One turn sends every row of this set to another row. A few are shown first. Where does it send the rows asked after them?
N: [-3.24 -3.42 -4.62 -1.05 -0.52 -1.12  3.24 -2.41  0.35  0.20 -1.66  1.31
  0.29 -3.37  2.63]
X: [-3.42  1.12 -2.83  0.72 -0.26 -2.14  0.00 -0.46  0.61  0.03 -1.83 -4.53
  2.98 -1.34  4.59]
Q: [-2.67 -3.61 -4.37 -2.21 -3.02 -1.99  3.59 -0.79  0.66 -1.40 -2.12  0.03
  0.80 -3.38  0.27]
L: [ 0.35 -2.27 -3.02 -0.43 -0.50 -2.61  0.32  2.20  3.07  0.71 -1.08 -2.91
  0.99  1.05 -1.15]
B: [-1.56 -1.91  1.84  0.51 -1.83  0.20  1.99 -3.37 -2.20 -0.31  2.40 -2.74
 -0.38 -2.60  1.20]
J: [-0.17 -1.36  0.47 -0.84 -3.25 -0.83  2.92  0.15 -1.16 -3.79  1.78 -2.26
  1.05  0.75  0.54]
F: [-4.69  1.06 -2.23 -0.11 -1.55 -1.27  1.27 -1.15  0.28 -0.09 -2.45 -3.40
  2.70 -1.55  5.04]
R: [-3.68 -2.93 -1.47 -0.49 -1.20 -0.88  2.77 -2.50  2.29  2.94 -1.60 -0.20
 -1.42 -4.26  1.78]
K: [ 1.14 -0.98 -1.35 -1.14  0.89 -2.08 -0.63  1.80  3.24  0.78 -0.38 -1.87
 -0.97 -0.12 -0.96]
M: [-1.11 -1.07  1.08 -0.07 -1.45  0.92  2.78 -1.84 -2.06 -2.01  2.17 -1.00
  0.65  1.37  2.41]
V: [ 0.31 -0.70  1.28 -1.87 -2.01 -0.31  1.76 -0.88 -1.65 -3.50  1.94 -1.27
 -0.57 -1.42  0.10]
W: [-2.24 -2.61 -3.04 -3.19 -1.66 -1.15  2.16 -1.23  0.93 -0.19 -2.28  0.91
 -0.98 -4.43 -0.38]
T: [ 0.12 -2.08 -2.99  0.83  2.06 -1.33 -0.67  0.33  1.94  2.45 -0.23 -2.43
  0.92  1.58  0.39]
S: [-3.75  1.24 -1.42  0.36 -1.34 -0.92  0.25 -1.20 -1.02 -0.34 -1.47 -4.77
  3.28 -0.68  4.04]
U: [ 0.26 -1.50 -0.31  2.02  1.51 -2.35  0.07 -0.20  2.94  2.08  1.71 -3.41
 -1.10 -1.27  1.41]

M goes to T
R goes to B
Now these:
S goes to X
Q goes to J
V goes to K

